Named moves (each a turn or a mirror), then the moves between two rows, first move first; the first pair answered:
M:
[ 0.25  0.62 -0.17  2.05  0.04 -0.85  1.12  0.44  1.33 -1.24 -1.25 -1.16
  0.16  1.46  0.71  2.38  1.14  0.68  0.55  0.26 -0.47 -1.98  1.46 -0.16
 -0.94  0.32 -1.07 -1.45  1.80  0.05  0.95 -0.75 -0.34 -0.22  1.22] |-> [ 0.03  0.22 -0.01  2.55  0.24 -0.33  1.00  0.88  0.84 -1.28 -1.35 -0.89
  0.73  1.36  0.52  1.74  1.00  0.99  1.11  0.23 -0.30 -1.94  1.54  0.19
 -1.83  0.35 -0.60 -0.86  2.59  0.29  0.66 -0.33 -0.67 -0.02  0.65]
[-1.35  0.13  1.10 -0.18 -0.11  0.20  1.18  0.72  0.05  0.91  0.30  0.09
  0.96  0.26 -0.41 -0.75 -1.21  0.91  0.16 -0.58  0.01  0.14  0.34 -0.86
 -0.14  0.48  0.17  1.72 -0.20 -0.94 -0.11  0.62 -0.22  0.33 -0.04] |-> [-1.11  0.87  0.87 -0.82 -0.34 -0.35  1.34  0.14  0.40  0.94  0.27 -0.25
  0.59  0.50 -0.26  0.15 -0.98  0.33 -0.68 -0.58 -0.32  0.32  0.33 -1.07
  0.57  0.57 -0.23  1.20 -1.05 -1.09  0.09  0.49  0.09  0.03  0.76]
[ 0.97  0.39 -0.30 -0.76 -1.92  1.26  0.29  0.76 -2.24 -1.62  0.40 -0.03
 -0.41 -0.71 -0.03 -1.27 -1.02  0.42  0.06 -0.69  0.47 -0.40  0.19  0.17
 -0.22 -0.33  1.27  0.19  0.07  1.11  0.04 -0.49  0.28  0.39  0.93] |-> [ 1.00  0.79 -0.49 -1.28 -2.18  0.77  0.45  0.37 -1.97 -1.54  0.64 -0.39
 -0.77 -0.69  0.08 -0.67 -0.96  0.03 -0.46 -0.85  0.36 -0.37  0.39 -0.03
  0.32 -0.36  1.04 -0.13 -0.49  1.13  0.18 -0.60  0.48  0.21  1.38]
N:
[-1.09 -0.70  1.19  0.55  0.29  0.80  0.15 -0.86 -0.06 -0.04  0.19  0.56
 -0.15 -0.82  0.19  0.02 -0.18 -0.14  0.60  0.11  0.90 -0.28  0.72 -0.17
  0.86  0.66 -0.11 -0.33 -0.58 -1.28 -0.24 -0.57  0.54 -0.64  0.70] |-> [-1.07 -0.31  0.39  0.09  0.25  1.01 -0.19 -0.71 -0.27 -0.06  0.11  0.67
  0.25 -0.35  0.47  0.69 -0.31 -0.34  0.25  0.41  1.09 -0.25  1.18  0.10
  0.99  0.46 -0.31 -0.43 -0.33 -1.18 -0.28 -0.63  0.58 -0.95  1.05]
[-1.13  0.01  1.55 -0.75 -0.62 -2.63  0.93  0.42 -0.21 -0.62  0.82 -2.38
  0.33 -1.56 -0.51  1.13  0.91  0.02 -0.95 -0.74 -0.36  1.02 -0.24 -1.60
  1.38  0.00 -0.28  1.06 -1.20 -0.64 -1.00 -0.18 -0.50  0.39  0.58] |-> [-0.82  0.69  0.62 -1.41 -0.27 -2.58  0.35  0.64 -0.61 -0.65  0.82 -2.23
  0.78 -0.94  0.22  2.29  0.38 -0.12 -1.20 -0.26  0.09  1.19  0.20 -1.39
  1.64 -0.13 -0.44  1.00 -1.37 -0.05 -1.07 -0.24 -0.66  0.30  0.86]
[ 0.01  1.35 -0.45 -1.56  0.19 -0.59  0.24 -0.72  1.12  0.15 -0.11 -1.06
 -0.19  1.27 -0.19  0.86 -0.23 -0.13 -1.05 -0.23  1.11  0.14  0.09 -0.94
  0.99 -0.83 -0.59 -0.90 -1.62 -1.36  0.14  0.11  0.54  0.18  0.31] |-> [-0.15  0.53  0.47 -0.62  0.10 -0.75  0.96 -0.92  1.38  0.28  0.02 -1.21
 -0.87  0.27 -0.72 -0.38  0.39  0.18 -0.81 -0.73  0.66  0.07 -0.49 -1.18
  1.02 -0.58 -0.23 -0.67 -1.75 -1.91  0.22  0.35  0.49  0.44 -0.06]
C:
[-0.62  1.81  0.52 -0.43  0.97 -0.16  2.69  1.38  1.08 -0.14  1.36 -0.97
 -1.33 -0.54  2.32  0.67 -1.35  0.87 -0.04 -0.58  0.74  0.57 -0.81 -1.85
 -1.49 -1.00 -0.46  0.60 -0.91 -3.10  1.61  0.60 -0.79  1.16  0.59] |-> [-0.58  2.32 -1.80 -0.26  1.38 -0.75  0.48  2.37 -0.24 -0.49  0.85 -0.68
 -0.06  0.59  3.11  2.20 -1.63  0.61  0.05  0.56  1.10  0.69 -0.46 -0.41
 -2.71 -1.09 -0.11  0.30  0.54 -1.05  1.56  0.18 -0.98  0.95  0.46]
[-0.46  0.04  0.56  0.26  0.15  0.45  0.62 -0.42  0.57  0.21 -0.06  0.08
 -0.09 -0.62  0.28  0.20  0.43  0.62  0.42 -0.87  0.16  0.49  0.11  0.71
 -0.51 -0.33 -0.38  0.22  0.16  0.84  0.28  0.22 -0.55 -0.50 -0.49] |-> [-0.29  0.43  0.32 -0.60  0.14  0.36  0.45 -0.50  0.74  0.14  0.26  0.01
 -0.09 -0.50  0.44  0.61  0.04  0.50 -0.02 -0.88  0.17  0.46  0.61  0.52
 -0.22 -0.47 -0.62  0.04 -0.17  0.58  0.41  0.26 -0.28 -0.58 -0.21]
[ 0.72  0.92 -0.09 -1.13 -0.79 -1.33  0.79 -0.91  1.32  0.24  0.71 -1.29
 -0.49 -0.51  0.29  1.68  0.28 -0.85 -1.55 -0.12 -0.61 -0.86  0.45  0.08
  1.70  0.91 -0.87 -0.85 -1.58 -0.91  1.07 -0.74  0.77 -0.13  1.66] |-> [ 0.18 -0.21 -1.57  1.17 -0.19 -1.98 -1.68  0.92 -0.61 -0.09  0.09 -1.10
  0.53 -0.17  0.45  1.30  0.47 -0.52 -0.37  0.83 -0.44 -0.74 -0.19  1.86
 -1.27  1.00  0.63 -0.81  1.25  1.84  1.27 -1.21 -0.08  0.01  0.75]
[ 0.61 -0.46  0.26  0.46 -1.51 -0.72 -1.00  0.73 -0.12 -0.02 -2.02  0.22
 -0.58 -0.34  0.18 -0.68 -0.09  0.41 -0.59 -1.09  0.37 -0.12  0.48  0.18
 -1.19 -0.29  0.32  0.36  0.12  1.44 -0.69  0.06 -1.00 -0.47 -1.38] |-> [ 0.72 -0.04  1.34 -0.67 -1.88 -0.23  0.35 -0.13  0.67  0.24 -1.60  0.02
 -1.06 -0.51  0.13 -0.54 -0.21  0.29 -1.08 -1.83  0.39 -0.22  0.85 -0.59
  0.03 -0.30 -0.23  0.16 -1.37  0.15 -0.75  0.08 -0.78 -0.51 -0.77]
Now pairs of rows:
Each pair is two moves apart.
[ 1.23  0.74 -0.06  0.85 -0.81 -1.07 -2.93 -0.37 -1.96  0.73 -0.08 -0.37
 -1.05  0.30 -0.64  1.01 -0.98  1.47 -1.96  1.03 -0.86  0.26 -1.05 -0.54
 -0.72  2.27  0.78  0.27 -0.34  0.82 -2.36 -0.64  0.67  1.38  1.06] |-> [ 1.23  1.28 -0.15  0.16 -0.73 -0.64 -2.93 -0.26 -1.91  0.65 -0.21 -0.01
 -0.78  0.70 -0.21  1.50 -1.62  1.08 -2.16  1.12 -0.66  0.49 -0.47 -0.55
 -0.21  1.92  0.58  0.27 -0.63  0.60 -2.51 -0.54  0.86  1.18  1.34]
C, N
[ 1.61  0.27  0.04  1.51  0.47 -2.78  0.31 -1.99  0.82  1.19  0.09 -3.17
 -3.37 -0.87 -2.13  0.65  2.47 -1.71 -1.49 -0.65 -1.88  2.15 -0.63  0.43
  1.59  0.88  0.34  0.04  0.05  1.38  1.87  0.07  1.24  0.88  0.17] |-> [ 0.55 -0.64 -0.85  2.93  1.65 -0.10 -2.15  0.77 -1.49  0.98 -0.69 -0.90
 -0.09  0.23 -1.60 -0.65  0.76 -0.66  0.85  0.43  0.09  2.56  0.19  1.73
 -1.81 -0.28  1.78  1.98  3.39  3.20  0.23  0.97 -0.63  1.33 -2.38]
N, M
[-0.84 -0.87  1.30  1.22  0.26  0.64  0.27  0.74  0.40 -0.06 -0.04  1.02
  0.03 -0.09 -0.27 -1.11  0.17  0.70  0.62 -0.64 -0.66  0.22 -0.73 -0.82
 -0.47 -0.14  0.78  0.80 -0.31 -0.12  0.52  0.21 -0.74  0.18 -0.90] |-> [-0.33  0.69 -0.74 -0.89  0.30  0.22 -0.82  0.54 -0.07  0.01 -0.18  0.88
  0.91  1.14  0.86  1.84 -0.47 -0.09 -0.42  0.12 -0.10  0.58  0.47 -0.39
  0.59 -0.48 -0.22  0.08 -0.48  0.55  0.57 -0.10 -0.31 -0.62  0.40]
N, M
[ 0.04  0.23  1.20 -0.98  0.00  0.98  1.30 -0.41  0.59 -0.09  0.36 -0.17
  0.09 -0.12 -0.39 -1.36 -0.72  0.24 -0.15 -0.80 -0.17 -0.11  0.20 -0.46
  0.34 -0.92 -0.44  0.56 -1.21 -1.75  0.19  0.01  0.46  0.12 -0.09] |-> [ 0.21  0.96 -0.76 -1.64  0.22  0.94 -0.43  0.42 -0.53 -0.31  0.16  0.17
  1.30  0.87  0.62  0.41 -1.37 -0.03 -0.33  0.15  0.29  0.29  1.03  0.40
 -0.07 -1.12 -0.67  0.45 -0.17 -0.49 -0.01 -0.29  0.21 -0.29 -0.06]
M, C
[ 0.21 -2.20 -2.10 -0.68  0.03  0.58 -1.33  0.83  0.98  0.00 -2.01 -0.20
  1.75 -0.23 -0.50  1.35  0.26 -0.95 -1.34  0.38  0.06 -0.81 -0.62  2.16
 -3.36 -0.20  0.71  0.16  1.30  1.93 -0.74 -0.72  0.04 -0.32 -0.86] |-> [ 0.32 -2.60 -0.26  0.15 -0.70 -0.83  0.72 -0.78  2.60  0.28 -1.73 -1.70
 -0.37 -1.90 -1.53  0.12  1.72 -1.11 -1.91 -0.73 -1.47 -1.14 -1.86  1.03
 -2.35  0.69  0.63 -0.46 -0.27  0.45  0.10 -0.90  0.92 -0.10 -0.30]
M, N
[ 0.89  1.03  1.80  0.28  1.20  0.15  0.89 -1.82 -0.87  2.10  0.03  0.56
 -1.21 -0.75  1.25  0.88  0.10  0.44 -2.01 -0.41  0.21  0.40 -0.12 -1.00
  1.05 -0.40  0.48  0.65  1.40  0.68  1.23 -0.11  1.54 -2.00  1.22] |-> [ 0.35  0.77  1.42  0.75  1.78  1.01 -0.06 -0.81 -1.67  2.09 -0.19  1.36
  0.11 -0.22  1.44  0.53 -0.55  0.57 -1.09 -0.06  0.77  0.61  0.18 -0.63
 -0.03 -0.91  0.90  1.29  2.73  1.47  0.93  0.15  0.84 -1.99  0.53]
M, N
[ 0.53 -0.22  0.68  0.07 -0.38 -0.58  1.16  0.09  1.17  0.20 -0.65 -1.25
 -0.67 -0.41 -0.90 -0.24  0.84 -0.22 -0.26 -0.65 -0.78  0.17 -0.20 -0.28
  1.18 -0.27 -0.59  0.29 -0.86  0.39  0.36 -0.61  0.19 -0.31  0.70] |-> [ 0.17 -0.89  0.35  1.21 -0.11 -0.80  0.11  0.86  0.52  0.26 -0.63 -0.95
 -0.40 -0.48 -0.85 -0.51  1.01 -0.04  0.31 -0.20 -1.04  0.05 -0.59  0.49
 -0.04 -0.11 -0.07  0.40  0.52  1.42  0.42 -0.65 -0.08 -0.20  0.20]
C, C
[-1.32  2.03  0.80 -0.88 -1.79 -0.10  0.47 -0.05  1.23 -1.01  0.92 -0.24
 -0.43 -1.48  0.07  1.28  1.69  0.64 -0.42 -1.93 -1.55  0.51 -0.34  2.35
  1.76  0.11 -0.77 -3.38  0.43 -1.27  0.42  0.53  0.75 -0.43 -0.83] |-> [-2.27  0.79  0.96  0.36 -0.99  1.42 -0.62  1.44  0.10 -1.20  0.34  0.96
  1.06 -1.27 -0.03 -0.12  0.95  1.48  1.10 -1.74 -0.65  0.75 -0.40  3.05
 -0.42 -0.54  0.36 -2.14  2.35 -0.35 -0.42  1.12 -0.50  0.09 -2.31]
N, M
[-0.05  0.76 -0.12  0.08 -0.80 -0.59  0.74  0.62  0.16 -0.91  0.02 -0.84
 -0.72  1.40  0.91  1.02 -1.45 -0.04  1.40 -0.65  0.37 -0.85 -1.28 -0.35
  0.26 -0.51 -0.12 -0.71 -0.80  0.60 -0.50  0.30  0.02 -0.54  1.88] |-> [-0.31  0.21  0.75  0.49 -0.54  0.31  1.26  0.69  0.40 -0.80  0.14 -0.41
 -0.46  1.24  0.58 -0.14 -1.72  0.46  2.03 -0.82  0.55 -0.83 -1.51 -0.77
 -0.07 -0.75  0.29  0.08 -0.57  0.06 -0.79  0.90 -0.34 -0.27  1.12]
M, C
[ 0.31  0.42  0.37 -0.58 -1.20 -1.37  0.65 -0.23  1.33  0.49  0.33 -1.24
 -1.57 -0.88 -0.02 -0.12  0.92 -0.18 -0.45 -0.45 -1.27 -0.36  0.25 -1.10
  1.51  0.29 -0.66 -0.49 -1.92 -0.36  0.07 -0.52  0.74  0.16  0.35] |-> [-0.42 -0.80 -0.10  0.49 -0.18  0.73 -1.18  1.86 -0.30  0.34 -0.16  0.49
  0.83 -0.17  0.26 -1.65 -0.36  0.73  1.77  0.00  0.06 -0.28  0.56 -0.22
 -1.20 -0.54  0.77  0.88  0.82  0.95 -0.83  0.20 -0.82  0.68 -1.83]
N, M
[ 0.26  0.67 -1.67  0.18  0.15 -0.77 -1.90  1.58 -1.85 -0.39 -0.34 -0.73
 -1.05  0.16  2.38  2.17 -0.70 -2.34 -0.07 -0.63 -1.26  0.54  1.90  0.54
  0.47  2.19 -2.30 -0.75 -0.54  0.40 -0.46  0.61 -0.60 -0.87  0.71] |-> [ 0.10  0.20  0.85  0.15 -0.41 -0.12  0.83  0.22 -0.44 -0.02  0.05 -0.87
 -2.37 -1.09  1.56  0.16 -0.35 -1.97 -0.29 -1.87 -1.95  0.39  1.36 -0.78
  1.71  2.40 -2.44 -0.43 -2.16 -1.73 -0.49  1.11 -0.35 -0.50  0.82]
C, C
